In the data rows, 128 means zero.
Here are some points, one per row:
[144, 100, 109, 137, 080, 159, 124, 082, 131, 121, 140, 102, 118, 161,
 097, 109, 083, 155, 133, 107, 090, 116, 096, 129, 134, 098, 143, 169,
 136, 169, 095, 119]
[153, 112, 091, 092, 071, 128, 166, 122, 157, 100, 147, 027, 130, 186,
 151, 185, 147, 172, 159, 122, 127, 109, 101, 083, 130, 087, 137, 128,
 152, 115, 144, 118]
[169, 135, 202, 106, 189, 179, 132, 165, 164, 159, 131, 121, 098, 157,
 108, 102, 095, 130, 143, 158, 170, 141, 111, 067, 128, 181, 140, 159,
 147, 106, 100, 143]
[128, 073, 140, 180, 160, 128, 070, 152, 134, 091, 151, 128, 185, 119,
 152, 136, 063, 100, 131, 124, 153, 131, 128, 124, 094, 153, 079, 123,
 174, 163, 140, 176]
[094, 115, 103, 113, 153, 159, 175, 132, 126, 158, 178, 127, 094, 124,
 145, 178, 122, 088, 125, 183, 151, 131, 086, 117, 137, 160, 132, 180,
 151, 091, 183, 069]
[082, 137, 100, 162, 146, 142, 079, 162, 085, 112, 120, 113, 183, 111,
 112, 158, 154, 083, 175, 089, 134, 156, 134, 150, 111, 123, 166, 114,
 169, 139, 111, 136]
[141, 108, 118, 129, 148, 162, 095, 189, 130, 092, 139, 059, 112, 119,
 088, 152, 158, 098, 085, 131, 102, 173, 131, 179, 129, 144, 084, 127,
 061, 130, 128, 093]
[092, 165, 126, 192, 141, 089, 124, 148, 111, 130, 158, 119, 089, 094,
 160, 094, 120, 167, 155, 101, 146, 104, 121, 111, 148, 095, 113, 094,
 086, 096, 165, 064]
[183, 165, 069, 155, 185, 121, 121, 093, 089, 129, 092, 158, 124, 131,
 129, 141, 138, 142, 170, 150, 132, 106, 127, 152, 159, 137, 104, 128,
 120, 121, 147, 209]
[128, 079, 110, 126, 141, 133, 125, 073, 152, 134, 099, 087, 134, 117,
 172, 137, 156, 124, 116, 195, 129, 116, 098, 122, 177, 162, 148, 187,
 135, 156, 140, 099]
[112, 107, 207, 081, 154, 118, 104, 127, 154, 114, 104, 075, 149, 069,
 075, 120, 160, 103, 127, 098, 090, 149, 144, 168, 169, 114, 141, 119,
 100, 124, 163, 115]
[166, 139, 160, 148, 083, 121, 122, 164, 072, 185, 181, 154, 117, 128,
 134, 104, 153, 142, 127, 137, 122, 098, 149, 134, 075, 118, 063, 120,
 143, 151, 136, 083]
[106, 097, 131, 063, 086, 077, 139, 085, 077, 093, 166, 123, 059, 130,
 089, 116, 059, 077, 177, 163, 086, 133, 089, 117, 110, 080, 123, 108,
 094, 175, 087, 138]
[179, 171, 076, 113, 147, 176, 146, 082, 170, 154, 109, 169, 127, 152,
 128, 099, 104, 123, 114, 125, 131, 160, 174, 180, 172, 114, 107, 061,
 188, 138, 150, 124]
[147, 137, 188, 151, 147, 165, 100, 124, 116, 118, 088, 105, 128, 125,
 126, 176, 167, 091, 062, 129, 094, 147, 105, 134, 127, 062, 109, 133,
 103, 055, 078, 122]
[117, 131, 132, 087, 115, 091, 136, 091, 148, 115, 097, 157, 134, 161,
 130, 191, 130, 140, 134, 148, 159, 102, 164, 142, 152, 176, 112, 093,
 061, 166, 153, 149]
[119, 138, 136, 117, 177, 164, 143, 093, 093, 090, 152, 139, 153, 176,
 127, 132, 126, 150, 068, 085, 061, 149, 150, 060, 102, 163, 108, 100,
 100, 130, 133, 139]
[131, 138, 159, 190, 085, 126, 185, 148, 088, 097, 133, 138, 127, 131,
 112, 108, 077, 130, 111, 169, 122, 141, 170, 171, 170, 158, 179, 194,
 111, 132, 149, 163]
[154, 134, 157, 098, 181, 116, 113, 158, 178, 077, 143, 184, 141, 162,
 135, 175, 100, 176, 148, 169, 112, 090, 142, 117, 130, 125, 158, 159,
 150, 121, 137, 039]
[142, 157, 129, 143, 129, 171, 146, 183, 171, 089, 079, 086, 125, 105,
 060, 152, 132, 115, 176, 136, 157, 160, 136, 127, 062, 097, 120, 130,
 092, 143, 118, 162]
[147, 177, 125, 142, 085, 103, 115, 178, 110, 137, 188, 091, 126, 139,
 155, 113, 180, 106, 071, 124, 135, 109, 158, 125, 092, 158, 191, 142,
 142, 159, 161, 163]
[101, 164, 112, 112, 089, 140, 085, 150, 075, 151, 094, 100, 094, 119,
 130, 102, 118, 156, 146, 107, 160, 126, 192, 087, 132, 097, 074, 144,
 115, 131, 123, 096]
[089, 145, 093, 109, 092, 128, 151, 113, 145, 166, 137, 168, 196, 092,
 104, 168, 110, 150, 089, 127, 089, 118, 127, 109, 120, 180, 114, 136,
 099, 131, 136, 147]
[140, 096, 069, 116, 135, 091, 122, 173, 142, 168, 150, 120, 066, 135,
 096, 151, 066, 075, 104, 089, 082, 098, 103, 132, 186, 091, 143, 118,
 139, 172, 052, 111]
[161, 108, 131, 152, 142, 119, 173, 078, 147, 155, 146, 111, 115, 118,
 116, 175, 110, 128, 133, 039, 124, 107, 126, 093, 147, 094, 144, 185,
 115, 158, 080, 121]
[101, 129, 139, 159, 104, 098, 066, 091, 115, 182, 055, 073, 073, 144,
 151, 110, 083, 179, 123, 095, 127, 097, 146, 128, 101, 133, 141, 121,
 096, 082, 156, 113]
[137, 141, 123, 093, 184, 093, 144, 120, 152, 168, 170, 134, 142, 150,
 115, 137, 129, 136, 132, 143, 149, 068, 139, 161, 111, 112, 085, 117,
 101, 109, 158, 202]
[123, 121, 162, 157, 084, 147, 113, 109, 178, 122, 107, 153, 100, 125,
 150, 180, 112, 078, 136, 109, 089, 173, 099, 139, 065, 134, 140, 098,
 168, 139, 186, 156]
[107, 174, 099, 109, 108, 146, 133, 085, 148, 144, 169, 191, 158, 127,
 082, 136, 159, 164, 122, 162, 150, 157, 083, 125, 127, 117, 100, 121,
 072, 112, 127, 146]
[155, 091, 145, 100, 148, 159, 154, 074, 124, 164, 182, 083, 195, 104,
 144, 110, 098, 138, 123, 145, 178, 101, 112, 137, 111, 087, 210, 103,
 136, 133, 107, 113]
[131, 194, 094, 135, 144, 143, 143, 101, 144, 151, 151, 109, 119, 120,
 109, 134, 137, 149, 146, 118, 116, 098, 112, 165, 191, 153, 123, 079,
 146, 128, 172, 175]
[068, 125, 175, 137, 114, 177, 098, 147, 134, 036, 144, 138, 119, 118,
 183, 127, 116, 121, 157, 107, 176, 112, 101, 134, 170, 100, 106, 107,
 165, 153, 134, 171]
[131, 144, 136, 082, 166, 177, 150, 157, 104, 177, 077, 126, 124, 146,
 176, 128, 126, 129, 158, 190, 095, 103, 094, 122, 110, 116, 175, 154,
 152, 168, 135, 110]
[083, 139, 095, 107, 114, 170, 124, 140, 143, 153, 097, 161, 163, 160,
 152, 136, 148, 146, 066, 136, 179, 068, 135, 166, 149, 135, 114, 121,
 073, 164, 095, 143]
[140, 163, 151, 132, 095, 097, 096, 127, 136, 175, 128, 128, 124, 084,
 174, 083, 099, 118, 116, 102, 158, 154, 138, 076, 135, 134, 107, 093,
 097, 145, 158, 077]
[175, 117, 151, 160, 071, 078, 149, 174, 143, 139, 122, 138, 128, 086,
 137, 111, 147, 126, 107, 166, 126, 080, 168, 053, 149, 130, 102, 101,
 163, 117, 130, 152]
[083, 121, 101, 096, 131, 131, 158, 119, 163, 096, 114, 129, 137, 155,
 116, 025, 176, 110, 112, 123, 067, 090, 132, 098, 113, 165, 136, 095,
 142, 108, 104, 130]
[117, 138, 110, 142, 115, 158, 137, 084, 128, 153, 162, 134, 124, 172,
 154, 163, 120, 107, 208, 164, 138, 139, 231, 175, 152, 181, 123, 084,
 149, 063, 065, 137]
[147, 079, 138, 142, 086, 149, 078, 154, 100, 120, 100, 137, 186, 100,
 123, 118, 138, 085, 128, 152, 067, 121, 084, 113, 144, 089, 127, 106,
 082, 024, 112, 124]
[088, 050, 141, 173, 137, 147, 162, 173, 157, 151, 075, 125, 149, 138,
 042, 105, 139, 102, 162, 103, 142, 153, 127, 141, 110, 125, 122, 091,
 107, 130, 173, 095]
[101, 046, 133, 152, 165, 102, 103, 148, 148, 130, 135, 136, 096, 113,
 158, 148, 164, 209, 144, 126, 127, 172, 098, 170, 088, 138, 131, 085,
 162, 136, 091, 171]
[153, 153, 169, 086, 139, 141, 073, 158, 122, 150, 121, 178, 121, 131,
 092, 160, 144, 148, 171, 127, 160, 118, 073, 076, 156, 192, 203, 147,
 148, 135, 107, 103]
[136, 134, 143, 115, 108, 073, 217, 196, 083, 131, 110, 159, 144, 166,
 167, 135, 110, 140, 094, 104, 157, 198, 139, 135, 169, 105, 171, 136,
 133, 091, 136, 159]
[095, 119, 181, 135, 128, 147, 153, 113, 148, 124, 104, 171, 114, 073,
 155, 159, 170, 078, 158, 072, 126, 109, 147, 182, 084, 102, 100, 162,
 184, 145, 125, 138]
[143, 139, 135, 135, 129, 113, 084, 142, 152, 087, 089, 114, 183, 132,
 088, 155, 129, 100, 153, 106, 141, 143, 109, 165, 105, 103, 121, 111,
 155, 143, 166, 119]
[095, 174, 093, 094, 175, 066, 164, 110, 111, 094, 088, 099, 190, 119,
 127, 095, 110, 118, 128, 108, 074, 134, 131, 093, 082, 174, 091, 146,
 143, 106, 079, 104]
[100, 113, 067, 093, 122, 096, 062, 099, 120, 102, 105, 137, 051, 085,
 104, 096, 091, 129, 071, 131, 158, 122, 202, 112, 083, 072, 166, 159,
 128, 055, 153, 140]
[125, 088, 072, 156, 150, 132, 144, 068, 133, 135, 136, 090, 153, 152,
 106, 128, 142, 115, 137, 153, 170, 138, 123, 084, 146, 091, 126, 181,
 169, 141, 127, 092]
[224, 058, 072, 096, 138, 173, 148, 121, 106, 106, 153, 158, 124, 119,
 175, 115, 164, 127, 176, 091, 123, 118, 134, 122, 127, 143, 164, 167,
 086, 141, 160, 094]
[093, 100, 118, 100, 143, 148, 094, 154, 160, 128, 150, 150, 122, 053,
 197, 127, 128, 169, 143, 119, 131, 213, 126, 137, 140, 123, 086, 145,
 145, 146, 125, 172]
[143, 151, 106, 100, 120, 112, 153, 096, 104, 061, 101, 122, 104, 115,
 121, 084, 092, 086, 092, 086, 161, 094, 045, 161, 080, 209, 105, 106,
 119, 067, 069, 096]
[151, 158, 154, 199, 130, 077, 135, 117, 122, 121, 136, 160, 103, 140,
 168, 095, 181, 092, 109, 180, 146, 167, 149, 094, 129, 114, 153, 099,
 099, 181, 116, 105]
[154, 180, 155, 159, 091, 075, 135, 151, 179, 128, 168, 125, 151, 169,
 139, 058, 119, 155, 145, 134, 107, 175, 145, 204, 145, 132, 153, 210,
 127, 123, 106, 137]
[054, 145, 126, 135, 161, 149, 137, 108, 136, 131, 147, 178, 122, 177,
 111, 109, 168, 138, 096, 118, 085, 098, 120, 090, 124, 124, 122, 128,
 093, 133, 113, 159]
[146, 139, 148, 164, 113, 117, 151, 139, 065, 125, 126, 122, 098, 046,
 114, 130, 132, 222, 084, 164, 125, 114, 146, 131, 111, 138, 117, 087,
 170, 144, 120, 089]
[147, 115, 168, 108, 096, 073, 121, 128, 044, 151, 128, 147, 127, 187,
 106, 101, 172, 134, 093, 127, 162, 169, 121, 150, 167, 133, 116, 159,
 178, 132, 154, 151]
These points spread out most along one direction. Where along it does each point below lie, from 0 to 99? 50 is the average, and the first point above lies past it. One standard deviation of the points above along it is 16.
[154, 134, 157, 098, 181, 116, 113, 158, 178, 077, 143, 184, 141, 162,
 135, 175, 100, 176, 148, 169, 112, 090, 142, 117, 130, 125, 158, 159,
 150, 121, 137, 039] --> 62
[224, 058, 072, 096, 138, 173, 148, 121, 106, 106, 153, 158, 124, 119,
 175, 115, 164, 127, 176, 091, 123, 118, 134, 122, 127, 143, 164, 167,
 086, 141, 160, 094] --> 63
[183, 165, 069, 155, 185, 121, 121, 093, 089, 129, 092, 158, 124, 131,
 129, 141, 138, 142, 170, 150, 132, 106, 127, 152, 159, 137, 104, 128,
 120, 121, 147, 209] --> 63
[095, 174, 093, 094, 175, 066, 164, 110, 111, 094, 088, 099, 190, 119,
 127, 095, 110, 118, 128, 108, 074, 134, 131, 093, 082, 174, 091, 146,
 143, 106, 079, 104] --> 48
[119, 138, 136, 117, 177, 164, 143, 093, 093, 090, 152, 139, 153, 176,
 127, 132, 126, 150, 068, 085, 061, 149, 150, 060, 102, 163, 108, 100,
 100, 130, 133, 139] --> 53
[054, 145, 126, 135, 161, 149, 137, 108, 136, 131, 147, 178, 122, 177,
 111, 109, 168, 138, 096, 118, 085, 098, 120, 090, 124, 124, 122, 128,
 093, 133, 113, 159] --> 57
[088, 050, 141, 173, 137, 147, 162, 173, 157, 151, 075, 125, 149, 138,
 042, 105, 139, 102, 162, 103, 142, 153, 127, 141, 110, 125, 122, 091,
 107, 130, 173, 095] --> 20
[147, 137, 188, 151, 147, 165, 100, 124, 116, 118, 088, 105, 128, 125,
 126, 176, 167, 091, 062, 129, 094, 147, 105, 134, 127, 062, 109, 133,
 103, 055, 078, 122] --> 23
[094, 115, 103, 113, 153, 159, 175, 132, 126, 158, 178, 127, 094, 124,
 145, 178, 122, 088, 125, 183, 151, 131, 086, 117, 137, 160, 132, 180,
 151, 091, 183, 069] --> 64
[101, 164, 112, 112, 089, 140, 085, 150, 075, 151, 094, 100, 094, 119,
 130, 102, 118, 156, 146, 107, 160, 126, 192, 087, 132, 097, 074, 144,
 115, 131, 123, 096] --> 51
[107, 174, 099, 109, 108, 146, 133, 085, 148, 144, 169, 191, 158, 127,
 082, 136, 159, 164, 122, 162, 150, 157, 083, 125, 127, 117, 100, 121,
 072, 112, 127, 146] --> 61
[100, 113, 067, 093, 122, 096, 062, 099, 120, 102, 105, 137, 051, 085,
 104, 096, 091, 129, 071, 131, 158, 122, 202, 112, 083, 072, 166, 159,
 128, 055, 153, 140] --> 45
[141, 108, 118, 129, 148, 162, 095, 189, 130, 092, 139, 059, 112, 119,
 088, 152, 158, 098, 085, 131, 102, 173, 131, 179, 129, 144, 084, 127,
 061, 130, 128, 093] --> 21
